In the rows, 128 means zero.
Each path below is one point turned by a fixed rotation once a step. After each direction that follows a path, write how fast that rotation turns it, in degrees each step (0 if it stays still).
Each turn is a multiple of 5 degrees from 10 to 175, or 0.
Each row of a path follows its step; steps can be skipped.
path 1
step 0: [125 120 116 126 126 134 135 123 132 128 123 130 119 134 119 125 126 124
 127 126 125 129 115 135 133 124 126 118 135 117 129 129 128 111 133 125
 125 132 129 134 122]
step 1: [135 117 134 131 126 123 117 140 123 130 128 131 135 137 121 130 127 131
 122 132 127 121 129 130 133 133 131 117 125 125 141 115 128 128 130 127
 119 139 134 127 125]
step 2: [121 129 134 129 133 139 129 137 121 121 126 131 132 133 123 139 135 122
 132 122 128 126 139 128 133 129 124 125 135 118 122 131 125 139 131 137
 133 135 115 130 124]
step 3: [121 134 136 137 126 133 137 138 133 125 121 133 119 123 136 123 122 129
 118 132 130 124 127 122 127 122 133 135 126 123 119 124 123 127 117 127
 120 137 128 132 123]
step 4: [126 131 130 126 132 121 121 123 141 127 126 143 140 122 121 125 122 122
 129 120 139 129 131 120 135 125 128 137 123 128 131 125 129 128 128 135
 117 122 123 125 135]
step 5: [118 115 125 123 125 127 138 125 137 135 138 129 127 123 124 127 136 125
 134 115 125 125 119 131 129 124 130 125 139 123 125 137 128 115 128 132
 123 131 131 132 129]
step 6: [131 117 127 130 120 131 114 134 124 137 131 130 136 130 129 132 124 135
 128 131 128 127 126 141 134 118 135 128 122 129 138 126 131 127 120 124
 124 138 137 136 126]
step 7: [130 123 128 125 123 144 124 134 126 125 119 134 130 123 114 135 136 131
 135 126 123 131 137 133 134 133 125 122 121 122 123 126 124 133 130 140
 138 126 124 133 135]
step 8: [124 131 130 138 118 135 136 135 125 122 124 132 124 118 131 122 128 133
 115 130 133 131 126 114 136 137 131 126 134 122 127 127 119 121 126 119
 134 137 128 133 124]
step 9: [121 133 126 131 134 121 123 128 133 121 118 147 134 130 125 134 123 124
 128 137 134 129 129 121 137 121 131 129 132 126 137 121 135 125 129 126
 126 129 125 117 133]
step 10: [118 124 128 131 128 132 134 126 132 132 126 134 129 142 118 126 136 127
 129 125 124 123 119 124 122 126 125 124 142 123 125 133 128 121 132 139
 112 124 128 130 125]
step 12: [133 117 129 117 127 132 125 134 132 124 126 132 126 125 124 135 131 120
 134 120 124 124 141 131 130 123 138 123 123 122 126 116 119 138 129 137
 127 132 118 131 129]
Speeds:
[127 127 127 125 132 127 124 130 128 128 125 129 127 125 127 130 130 125
 130 129 125 126 125 128 131 128 128 129 130 129 125 129 129 130 132 127
 129 125 124 131 127] : 145
[129 129 130 128 129 134 130 128 126 129 128 127 126 124 125 128 127 126
 128 131 128 126 132 127 129 129 130 126 127 130 129 131 126 134 129 126
 128 131 129 128 128] : 70
path 2
step 1: [130 123 125 135 123 118 126 120 117 132 124 134 132 111 133 131 125 128
 132 127 128 138 134 122 132 133 118 136 137 141 120 126 135 127 122 130
 118 130 125 124 138]
step 2: [135 120 137 128 130 133 116 126 134 130 125 131 126 135 132 132 130 105
 124 134 124 130 137 140 119 133 128 124 125 136 122 128 121 128 129 124
 137 126 120 121 128]
step 3: [121 120 119 143 126 139 130 132 133 138 122 138 128 124 125 122 128 124
 138 123 130 125 124 122 115 131 122 137 137 129 136 127 138 120 123 128
 124 126 125 125 134]
step 4: [133 131 127 127 124 126 124 115 118 125 128 132 129 127 131 142 121 126
 125 129 116 147 139 130 124 130 120 128 133 136 125 133 131 127 119 127
 125 118 122 123 138]
step 5: [124 119 135 131 127 131 120 125 133 137 123 135 133 119 132 126 126 108
 128 132 142 125 129 134 122 131 123 134 127 128 116 125 127 124 134 127
 137 135 120 119 132]
step 6: [133 123 117 134 128 137 123 128 133 129 125 132 122 141 123 131 122 120
 136 126 122 136 125 124 107 126 129 126 134 133 141 129 131 119 124 126
 128 122 131 128 137]
step 7: [122 130 126 130 128 124 126 117 122 137 123 138 133 112 127 136 121 127
 129 124 126 134 135 133 130 127 111 135 133 124 122 130 129 126 125 139
 123 118 123 120 137]
step 8: [136 121 128 118 120 136 122 121 132 123 127 126 127 130 133 129 123 108
 130 139 136 137 125 133 119 128 128 125 125 128 126 127 129 129 127 124
 145 130 121 121 133]
step 9: [129 119 117 141 129 119 125 129 134 142 119 137 127 128 124 129 125 123
 140 124 131 130 122 123 115 122 122 130 134 128 131 123 128 115 134 133
 122 126 132 130 135]
step 10: [131 128 127 119 126 129 124 114 124 123 125 129 122 121 124 134 118 119
 127 123 116 135 134 138 126 131 120 126 132 126 134 134 124 135 119 140
 131 112 127 122 136]
step 11: [132 122 124 125 119 131 126 127 130 137 123 134 130 119 132 125 132 119
 141 143 138 132 120 129 128 125 117 132 128 122 122 122 132 127 135 129
 140 132 118 117 131]
step 12: [143 116 119 129 123 116 129 124 136 129 123 128 121 136 128 134 125 116
 133 121 127 140 126 127 115 132 129 124 133 132 134 127 126 120 125 132
 125 121 136 137 131]
Speeds:
[131 130 131 128 128 129 130 127 129 129 127 129 128 122 131 128 126 131
 126 127 124 127 128 131 127 130 131 125 126 127 127 126 126 128 130 126
 129 128 129 124 131] : 125
[131 129 126 128 125 132 133 128 130 128 130 129 132 129 127 128 130 128
 126 128 127 128 128 128 130 127 125 128 128 124 126 127 131 127 124 129
 127 125 126 127 127] : 100
[126 128 132 129 125 130 125 128 131 127 128 132 130 132 129 128 129 127
 131 131 129 126 127 128 130 131 129 127 126 124 128 127 127 131 127 129
 131 131 127 128 131] : 125
